In the data rows, the value 50 means zero.
Each row of this table is followed by its label. One hidden rule gives the labels. It looks at one to three of the table's principal directions, none of them among the few with the most spread.
tensor([61, 43, 61, 56, 51, 59, 38, 51, 55, 43, 57, 47, 46, 44, 68, 40, 60, 51, 34, 33, 47, 56, 49,
        50, 49, 54, 38, 51, 56, 52, 50, 47]) z737
tensor([36, 43, 61, 44, 54, 45, 47, 56, 47, 55, 48, 51, 45, 64, 54, 54, 47, 46, 53, 52, 61, 59, 39,
        47, 48, 44, 33, 47, 60, 65, 48, 41]) z36
tensor([61, 46, 51, 47, 59, 62, 51, 41, 70, 45, 43, 53, 46, 45, 57, 50, 61, 61, 35, 39, 36, 59, 52,
        52, 38, 41, 38, 53, 53, 47, 57, 50]) z63
tensor([70, 37, 58, 55, 52, 53, 47, 46, 42, 44, 61, 45, 41, 52, 54, 45, 57, 53, 34, 39, 33, 41, 50,
        50, 39, 65, 49, 48, 40, 50, 66, 41]) z322
tensor([38, 49, 66, 47, 36, 42, 47, 65, 21, 56, 58, 39, 43, 63, 52, 45, 41, 27, 61, 56, 75, 51, 42,
        49, 65, 56, 45, 44, 56, 66, 35, 44]) z105
tensor([46, 60, 58, 54, 53, 48, 38, 61, 53, 46, 50, 46, 42, 57, 50, 65, 53, 49, 43, 54, 50, 48, 50,
        55, 39, 50, 41, 61, 54, 56, 52, 56]) z36
tensor([43, 74, 41, 67, 34, 40, 62, 55, 18, 50, 56, 39, 38, 44, 45, 35, 43, 19, 59, 68, 59, 38, 58,
        53, 67, 72, 77, 31, 29, 41, 38, 55]) z36
tensor([47, 55, 39, 56, 42, 41, 67, 40, 24, 53, 54, 44, 47, 52, 40, 36, 38, 26, 60, 65, 52, 35, 54,
        48, 65, 70, 77, 29, 28, 38, 47, 46]) z259
tensor([38, 55, 50, 63, 53, 50, 57, 41, 44, 51, 42, 52, 48, 56, 48, 43, 39, 27, 53, 51, 51, 42, 58,
        60, 67, 70, 58, 40, 42, 27, 43, 44]) z737
tensor([46, 37, 62, 33, 50, 60, 42, 58, 57, 57, 47, 49, 48, 56, 60, 53, 50, 51, 52, 40, 64, 72, 42,
        48, 49, 30, 29, 55, 74, 66, 41, 45]) z105
tensor([41, 45, 45, 20, 44, 52, 49, 56, 56, 66, 52, 47, 62, 53, 43, 62, 45, 57, 69, 60, 74, 69, 41,
        40, 47, 14, 41, 61, 75, 79, 35, 56]) z737
tensor([42, 44, 56, 35, 50, 63, 48, 56, 62, 56, 38, 54, 51, 51, 60, 49, 53, 53, 54, 43, 69, 76, 43,
        47, 52, 18, 29, 50, 74, 66, 33, 50]) z569
tensor([73, 35, 44, 40, 49, 48, 33, 54, 53, 40, 65, 45, 53, 35, 58, 59, 55, 73, 46, 43, 34, 51, 50,
        33, 33, 48, 68, 57, 45, 50, 75, 53]) z259
tensor([71, 37, 56, 56, 56, 55, 26, 55, 68, 33, 51, 56, 51, 30, 75, 48, 66, 77, 29, 20, 40, 60, 51,
        49, 36, 42, 33, 60, 54, 50, 63, 45]) z36
tensor([55, 32, 57, 34, 54, 61, 39, 50, 66, 50, 51, 53, 57, 50, 62, 53, 53, 63, 48, 37, 49, 65, 43,
        38, 47, 34, 44, 56, 69, 55, 54, 49]) z322
tensor([51, 61, 30, 53, 48, 49, 66, 32, 51, 53, 50, 49, 54, 41, 40, 40, 45, 41, 55, 59, 42, 39, 58,
        51, 59, 60, 74, 42, 36, 33, 48, 55]) z105
tensor([58, 57, 49, 64, 44, 45, 57, 48, 38, 36, 46, 51, 46, 38, 58, 32, 58, 49, 42, 46, 48, 45, 52,
        50, 56, 57, 54, 34, 31, 44, 50, 49]) z36
tensor([44, 48, 50, 45, 57, 56, 53, 49, 61, 50, 31, 59, 49, 52, 53, 52, 49, 54, 51, 46, 56, 61, 49,
        52, 48, 31, 38, 47, 56, 50, 45, 47]) z569
tensor([39, 44, 57, 37, 58, 62, 46, 51, 76, 60, 41, 61, 61, 63, 47, 62, 48, 61, 56, 44, 51, 59, 44,
        50, 52, 34, 39, 65, 77, 51, 46, 54]) z569
tensor([58, 55, 51, 66, 47, 36, 45, 55, 34, 37, 64, 45, 45, 41, 55, 45, 61, 56, 39, 53, 42, 41, 50,
        46, 43, 68, 53, 45, 30, 55, 63, 51]) z259
tensor([47, 28, 69, 53, 63, 53, 39, 55, 51, 51, 46, 54, 37, 66, 59, 58, 46, 50, 43, 33, 42, 56, 48,
        59, 42, 62, 29, 54, 58, 46, 65, 29]) z259
tensor([21, 59, 44, 44, 52, 42, 63, 49, 45, 67, 45, 54, 60, 69, 28, 61, 33, 37, 75, 75, 62, 44, 47,
        50, 63, 51, 60, 50, 56, 49, 40, 54]) z569
tensor([54, 41, 48, 53, 55, 58, 64, 39, 60, 54, 40, 64, 58, 51, 44, 42, 50, 60, 51, 38, 39, 47, 53,
        58, 57, 52, 49, 49, 51, 36, 52, 43]) z569
tensor([72, 35, 44, 53, 55, 48, 42, 40, 58, 41, 63, 53, 62, 42, 47, 55, 50, 70, 45, 39, 18, 31, 56,
        42, 44, 72, 78, 58, 37, 26, 80, 51]) z105
tensor([32, 36, 63, 42, 54, 39, 56, 57, 32, 64, 55, 48, 42, 77, 39, 59, 39, 42, 63, 61, 56, 51, 38,
        50, 48, 59, 38, 47, 55, 66, 57, 34]) z36
tensor([41, 47, 43, 43, 46, 48, 53, 47, 44, 63, 64, 48, 64, 59, 35, 56, 35, 40, 70, 63, 48, 40, 51,
        41, 65, 67, 82, 53, 54, 38, 52, 57]) z569
tensor([77, 38, 48, 71, 54, 43, 29, 56, 45, 29, 61, 49, 41, 26, 71, 45, 65, 71, 28, 29, 32, 49, 56,
        49, 29, 63, 46, 49, 29, 48, 76, 38]) z569
tensor([51, 53, 52, 63, 50, 39, 41, 54, 43, 36, 49, 51, 51, 43, 57, 49, 50, 52, 46, 46, 48, 42, 54,
        51, 53, 63, 54, 49, 36, 39, 56, 48]) z105
tensor([54, 28, 53, 39, 60, 60, 32, 49, 65, 54, 58, 48, 46, 48, 68, 54, 52, 57, 43, 35, 47, 70, 44,
        41, 38, 42, 38, 55, 67, 59, 59, 40]) z259
tensor([54, 32, 53, 50, 63, 58, 45, 41, 72, 54, 50, 62, 62, 55, 48, 57, 49, 66, 47, 34, 32, 47, 52,
        53, 48, 58, 47, 63, 60, 35, 63, 45]) z322
tensor([33, 57, 46, 50, 56, 45, 58, 43, 51, 51, 40, 53, 54, 54, 46, 53, 45, 42, 56, 62, 55, 55, 52,
        52, 57, 50, 46, 45, 46, 44, 44, 52]) z737
tensor([52, 68, 49, 58, 43, 53, 48, 58, 49, 41, 41, 50, 52, 42, 50, 52, 53, 47, 49, 53, 56, 47, 59,
        55, 54, 45, 58, 53, 46, 41, 40, 66]) z322
tensor([70, 21, 50, 52, 52, 40, 39, 50, 37, 41, 63, 51, 53, 42, 57, 50, 49, 68, 48, 36, 34, 45, 50,
        41, 40, 66, 60, 47, 34, 45, 79, 34]) z322
tensor([44, 44, 57, 30, 44, 52, 49, 58, 50, 59, 45, 48, 48, 57, 51, 54, 47, 51, 59, 49, 70, 65, 42,
        50, 49, 24, 31, 55, 69, 72, 37, 45]) z63
tensor([55, 48, 49, 40, 42, 41, 59, 56, 33, 60, 65, 40, 41, 56, 37, 54, 52, 54, 55, 63, 50, 48, 42,
        48, 36, 48, 47, 51, 47, 77, 57, 46]) z737
tensor([46, 68, 44, 61, 48, 57, 60, 46, 55, 47, 34, 55, 51, 40, 53, 37, 57, 43, 45, 51, 63, 57, 55,
        59, 58, 35, 39, 41, 48, 50, 27, 57]) z569
tensor([45, 64, 45, 47, 40, 46, 69, 52, 32, 58, 45, 47, 46, 56, 34, 46, 47, 38, 60, 68, 66, 46, 49,
        55, 53, 39, 50, 41, 44, 64, 34, 53]) z569
tensor([58, 57, 41, 56, 46, 55, 45, 50, 53, 45, 50, 48, 51, 35, 56, 44, 53, 48, 46, 46, 52, 51, 57,
        50, 52, 46, 59, 49, 46, 44, 45, 56]) z569
tensor([40, 56, 46, 43, 54, 51, 59, 45, 62, 53, 39, 55, 53, 53, 45, 53, 49, 52, 54, 56, 53, 55, 47,
        50, 51, 37, 44, 50, 55, 51, 44, 54]) z105
tensor([64, 49, 54, 55, 40, 40, 56, 58, 19, 53, 73, 37, 38, 56, 38, 48, 55, 48, 47, 60, 43, 36, 47,
        50, 38, 68, 55, 47, 35, 69, 62, 46]) z569
tensor([58, 39, 53, 43, 52, 53, 41, 55, 57, 50, 51, 52, 51, 49, 53, 57, 53, 64, 47, 40, 50, 54, 47,
        49, 39, 38, 40, 59, 59, 59, 55, 46]) z569
tensor([37, 49, 53, 47, 47, 36, 67, 50, 26, 60, 56, 47, 50, 66, 32, 52, 44, 43, 63, 70, 55, 46, 45,
        51, 54, 62, 48, 43, 42, 62, 51, 45]) z737
tensor([64, 49, 48, 53, 51, 47, 43, 49, 46, 43, 62, 39, 40, 42, 57, 49, 61, 53, 34, 49, 46, 52, 50,
        49, 32, 51, 39, 50, 41, 65, 57, 47]) z737
tensor([43, 48, 48, 43, 51, 55, 53, 45, 61, 58, 50, 58, 71, 59, 36, 60, 38, 52, 66, 54, 42, 40, 54,
        46, 66, 59, 75, 60, 59, 28, 52, 62]) z322
tensor([47, 53, 39, 48, 51, 38, 60, 49, 38, 60, 63, 44, 42, 57, 34, 55, 49, 49, 54, 70, 46, 41, 44,
        46, 35, 55, 55, 46, 40, 69, 60, 46]) z36
tensor([55, 61, 41, 57, 51, 57, 49, 42, 70, 44, 49, 57, 61, 38, 54, 42, 55, 57, 45, 45, 38, 41, 53,
        44, 59, 53, 71, 51, 50, 31, 50, 64]) z737
tensor([50, 33, 66, 43, 66, 65, 29, 57, 81, 50, 43, 57, 45, 56, 66, 67, 55, 66, 39, 27, 40, 70, 48,
        55, 36, 41, 23, 71, 77, 48, 61, 45]) z105
tensor([45, 63, 56, 59, 48, 55, 53, 51, 44, 45, 44, 44, 37, 47, 63, 36, 58, 32, 38, 51, 64, 61, 50,
        55, 54, 45, 32, 37, 49, 58, 32, 51]) z737
tensor([63, 37, 57, 49, 50, 60, 38, 52, 57, 45, 56, 50, 50, 43, 65, 45, 56, 58, 41, 32, 45, 58, 49,
        45, 48, 48, 47, 53, 58, 49, 55, 47]) z322
tensor([75, 30, 55, 50, 68, 67, 22, 49, 91, 37, 53, 62, 57, 41, 70, 61, 66, 88, 25, 19, 20, 54, 48,
        39, 27, 42, 46, 69, 64, 41, 78, 53]) z569
tensor([62, 29, 67, 45, 56, 46, 39, 60, 39, 50, 65, 42, 35, 63, 52, 64, 55, 60, 40, 45, 37, 51, 43,
        48, 25, 59, 34, 57, 50, 69, 75, 37]) z322
tensor([57, 35, 57, 46, 55, 44, 48, 52, 47, 50, 62, 48, 43, 54, 52, 54, 59, 66, 42, 47, 39, 54, 41,
        46, 32, 54, 34, 52, 49, 69, 69, 39]) z36
tensor([54, 70, 40, 62, 52, 54, 57, 45, 57, 45, 41, 49, 42, 39, 48, 48, 57, 46, 40, 54, 43, 47, 60,
        60, 44, 49, 51, 48, 39, 42, 46, 59]) z259
tensor([71, 40, 47, 48, 46, 53, 55, 42, 49, 47, 59, 48, 51, 42, 48, 44, 55, 60, 45, 41, 33, 43, 54,
        50, 46, 60, 59, 52, 42, 44, 62, 48]) z63
tensor([52, 63, 55, 63, 44, 62, 44, 52, 60, 41, 39, 56, 57, 43, 58, 41, 48, 41, 47, 37, 51, 41, 61,
        57, 72, 56, 65, 53, 54, 20, 36, 63]) z36
tensor([77, 32, 46, 52, 58, 65, 26, 41, 79, 38, 56, 56, 63, 32, 65, 53, 53, 71, 37, 21, 22, 45, 61,
        44, 46, 59, 70, 66, 53, 19, 71, 54]) z737
tensor([50, 45, 40, 53, 60, 51, 61, 37, 60, 57, 46, 59, 55, 54, 35, 56, 44, 57, 55, 51, 30, 40, 56,
        57, 48, 63, 60, 54, 44, 32, 63, 46]) z259
tensor([45, 43, 66, 44, 47, 62, 57, 54, 44, 58, 40, 51, 41, 65, 53, 42, 47, 36, 50, 43, 65, 59, 43,
        56, 57, 38, 32, 43, 64, 60, 34, 41]) z569
tensor([50, 33, 61, 51, 54, 62, 33, 51, 65, 42, 36, 59, 50, 40, 81, 36, 50, 52, 43, 16, 60, 69, 49,
        53, 62, 40, 30, 48, 66, 39, 41, 35]) z737
tensor([57, 56, 56, 58, 41, 49, 48, 55, 36, 41, 55, 44, 42, 43, 62, 34, 58, 42, 41, 46, 57, 49, 47,
        47, 54, 52, 49, 38, 43, 57, 43, 50]) z36
tensor([35, 78, 38, 49, 43, 27, 69, 52, 27, 57, 62, 38, 49, 61, 20, 62, 48, 40, 62, 95, 54, 33, 47,
        46, 44, 58, 63, 47, 31, 70, 49, 66]) z63
tensor([63, 45, 43, 46, 50, 47, 46, 48, 56, 51, 63, 50, 57, 46, 42, 57, 50, 66, 51, 49, 34, 38, 51,
        45, 41, 57, 65, 62, 48, 48, 66, 52]) z737
tensor([52, 51, 30, 46, 55, 48, 66, 27, 58, 57, 55, 52, 62, 50, 32, 49, 44, 50, 56, 62, 33, 34, 54,
        45, 53, 60, 75, 48, 39, 36, 58, 54]) z105
tensor([41, 69, 53, 64, 47, 41, 55, 56, 36, 46, 49, 47, 47, 55, 44, 50, 53, 40, 49, 65, 55, 41, 51,
        54, 54, 59, 49, 45, 40, 53, 44, 59]) z322
tensor([64, 47, 60, 57, 53, 59, 34, 49, 67, 31, 49, 53, 52, 36, 75, 40, 64, 63, 29, 27, 40, 55, 50,
        45, 50, 49, 44, 51, 53, 41, 55, 54]) z105
tensor([59, 51, 40, 56, 49, 42, 50, 49, 39, 47, 57, 43, 41, 39, 52, 44, 56, 52, 43, 53, 52, 50, 51,
        51, 36, 48, 44, 43, 36, 64, 53, 42]) z259
tensor([50, 32, 64, 35, 54, 63, 37, 58, 66, 54, 42, 56, 54, 57, 59, 59, 49, 61, 52, 32, 59, 67, 45,
        52, 48, 29, 28, 64, 77, 57, 46, 44]) z259
tensor([47, 55, 45, 58, 54, 51, 46, 48, 54, 50, 50, 51, 49, 48, 52, 51, 47, 44, 49, 51, 47, 47, 55,
        52, 51, 57, 57, 50, 48, 40, 51, 51]) z569
tensor([43, 76, 37, 51, 39, 37, 64, 56, 30, 54, 55, 41, 46, 49, 32, 53, 50, 41, 60, 81, 62, 43, 50,
        48, 47, 45, 61, 44, 36, 67, 41, 64]) z569
tensor([49, 67, 37, 53, 45, 51, 67, 37, 53, 51, 46, 51, 58, 46, 36, 44, 45, 42, 57, 61, 42, 36, 59,
        53, 64, 59, 76, 47, 39, 28, 44, 63]) z63
tensor([54, 41, 57, 41, 53, 52, 33, 56, 62, 47, 57, 49, 56, 49, 58, 61, 55, 64, 45, 44, 49, 59, 45,
        42, 41, 42, 41, 63, 63, 59, 57, 54]) z737
tensor([49, 56, 45, 57, 47, 43, 61, 44, 43, 47, 43, 55, 57, 48, 39, 48, 44, 49, 57, 54, 44, 36, 58,
        57, 61, 64, 64, 48, 35, 30, 52, 51]) z63
tensor([41, 34, 73, 45, 57, 49, 34, 64, 49, 44, 44, 51, 39, 60, 70, 56, 52, 52, 43, 37, 60, 69, 40,
        49, 43, 42, 19, 49, 63, 64, 53, 36]) z259
Here are more rows. What is the label of each one?
tensor([42, 46, 33, 32, 53, 57, 58, 38, 67, 64, 45, 55, 64, 49, 39, 57, 39, 53, 67, 57, 51, 57, 51,
        44, 56, 36, 64, 54, 61, 43, 46, 55]) ~ z259
tensor([67, 50, 52, 64, 47, 47, 45, 53, 42, 38, 58, 47, 48, 39, 57, 44, 62, 59, 36, 43, 42, 45, 54,
        52, 42, 59, 47, 49, 37, 52, 58, 51]) ~ z322
tensor([47, 48, 54, 62, 60, 44, 36, 49, 51, 39, 48, 49, 47, 50, 58, 57, 46, 45, 42, 46, 44, 46, 56,
        54, 48, 67, 48, 52, 41, 34, 59, 45]) ~ z737
tensor([50, 37, 62, 56, 53, 51, 52, 52, 43, 47, 45, 57, 48, 58, 54, 45, 50, 52, 48, 40, 45, 49, 47,
        52, 54, 59, 45, 43, 47, 44, 57, 39]) ~ z569
tensor([22, 64, 49, 50, 53, 45, 64, 49, 49, 66, 41, 54, 53, 69, 30, 59, 36, 34, 68, 69, 59, 44, 50,
        60, 63, 56, 51, 53, 56, 45, 38, 53]) ~ z36
tensor([44, 46, 50, 53, 58, 55, 40, 48, 60, 48, 45, 53, 49, 50, 60, 52, 43, 43, 49, 43, 47, 53, 52,
        46, 55, 54, 58, 48, 54, 33, 52, 48]) ~ z569
tensor([31, 60, 57, 35, 32, 45, 70, 58, 21, 64, 50, 38, 42, 65, 40, 43, 43, 24, 68, 73, 81, 60, 41,
        49, 64, 38, 42, 37, 57, 77, 23, 52]) ~ z63
tensor([38, 79, 48, 59, 39, 49, 73, 47, 38, 46, 33, 48, 44, 46, 49, 31, 53, 28, 51, 63, 66, 51, 54,
        59, 69, 46, 48, 32, 39, 46, 23, 60]) ~ z63
tensor([58, 46, 58, 52, 45, 51, 44, 56, 35, 44, 54, 39, 34, 46, 64, 41, 54, 40, 40, 44, 57, 57, 48,
        50, 45, 50, 40, 41, 46, 61, 48, 41]) ~ z105
tensor([47, 81, 27, 52, 41, 39, 57, 51, 39, 52, 59, 38, 54, 40, 30, 61, 50, 43, 59, 84, 57, 41, 59,
        48, 44, 46, 70, 53, 35, 58, 42, 74]) ~ z737
tensor([59, 30, 41, 43, 50, 48, 47, 39, 47, 48, 53, 52, 58, 43, 55, 42, 40, 50, 56, 41, 49, 47, 50,
        39, 55, 52, 68, 40, 43, 39, 58, 37]) ~ z259
tensor([33, 57, 56, 53, 48, 36, 61, 55, 25, 53, 48, 43, 38, 64, 43, 50, 47, 32, 54, 68, 67, 52, 44,
        55, 50, 53, 33, 38, 41, 68, 41, 42]) ~ z737
tensor([35, 41, 52, 41, 65, 63, 39, 51, 79, 58, 39, 63, 60, 59, 54, 65, 44, 58, 56, 44, 50, 64, 47,
        46, 50, 35, 44, 61, 75, 43, 50, 52]) ~ z569
tensor([45, 52, 45, 39, 41, 54, 62, 43, 47, 60, 53, 46, 55, 51, 45, 39, 45, 39, 61, 56, 61, 53, 47,
        46, 65, 44, 57, 44, 57, 54, 34, 53]) ~ z105
tensor([60, 55, 47, 58, 42, 46, 52, 50, 37, 54, 76, 40, 49, 48, 41, 46, 53, 47, 50, 57, 34, 34, 53,
        48, 52, 79, 72, 54, 41, 48, 61, 56]) ~ z36
tensor([52, 73, 35, 65, 43, 46, 69, 42, 44, 51, 52, 49, 52, 39, 38, 37, 56, 45, 49, 62, 48, 37, 58,
        58, 57, 59, 60, 44, 34, 46, 40, 60]) ~ z259
tensor([31, 60, 46, 40, 50, 61, 60, 36, 73, 52, 26, 60, 66, 50, 53, 40, 39, 37, 61, 48, 66, 57, 52,
        51, 81, 34, 54, 46, 65, 28, 22, 59]) ~ z63
tensor([44, 79, 45, 54, 31, 43, 61, 61, 30, 57, 58, 39, 47, 50, 36, 45, 52, 36, 58, 72, 71, 42, 49,
        55, 56, 44, 53, 49, 48, 72, 26, 65]) ~ z36
tensor([22, 73, 45, 53, 46, 31, 64, 56, 32, 58, 50, 46, 51, 62, 31, 58, 43, 36, 66, 84, 64, 45, 47,
        52, 57, 56, 52, 46, 42, 61, 40, 59]) ~ z105
tensor([35, 76, 49, 59, 42, 43, 63, 58, 37, 53, 43, 49, 48, 53, 37, 50, 49, 38, 58, 68, 63, 45, 54,
        61, 59, 51, 49, 48, 45, 53, 33, 61]) ~ z259
tensor([55, 34, 41, 38, 47, 50, 55, 43, 55, 62, 57, 58, 71, 52, 34, 54, 38, 63, 69, 46, 41, 39, 52,
        46, 60, 56, 74, 60, 56, 37, 58, 48]) ~ z36
tensor([70, 53, 40, 52, 38, 37, 53, 55, 22, 51, 76, 34, 39, 42, 40, 48, 57, 53, 47, 64, 46, 38, 48,
        44, 30, 57, 61, 46, 30, 76, 62, 49]) ~ z569
tensor([62, 39, 57, 60, 54, 49, 50, 49, 34, 43, 52, 46, 34, 54, 54, 47, 52, 44, 37, 43, 37, 44, 54,
        56, 39, 68, 46, 42, 34, 45, 65, 36]) ~ z322
tensor([43, 50, 58, 48, 44, 55, 57, 49, 48, 50, 38, 56, 57, 58, 48, 42, 40, 39, 60, 46, 57, 44, 51,
        50, 73, 52, 62, 44, 54, 32, 39, 52]) ~ z36
tensor([51, 40, 54, 54, 55, 43, 50, 50, 38, 52, 55, 45, 36, 57, 50, 51, 48, 45, 45, 49, 46, 48, 48,
        56, 39, 61, 38, 46, 42, 58, 60, 33]) ~ z36
tensor([61, 37, 60, 59, 58, 54, 33, 55, 56, 38, 44, 57, 46, 48, 64, 53, 51, 59, 39, 28, 38, 48, 54,
        53, 44, 57, 47, 54, 49, 35, 64, 41]) ~ z569
tensor([48, 60, 53, 70, 55, 47, 42, 57, 48, 40, 43, 52, 43, 45, 57, 52, 55, 48, 39, 47, 49, 50, 58,
        62, 45, 57, 39, 51, 41, 43, 50, 50]) ~ z322
tensor([65, 29, 68, 51, 53, 56, 24, 58, 55, 39, 61, 46, 45, 43, 78, 46, 63, 62, 30, 24, 51, 66, 44,
        46, 39, 46, 23, 56, 62, 64, 57, 39]) ~ z737
tensor([36, 39, 66, 39, 59, 58, 42, 54, 63, 50, 35, 55, 48, 60, 64, 55, 49, 49, 47, 40, 64, 73, 42,
        51, 50, 30, 20, 51, 71, 58, 41, 43]) ~ z737
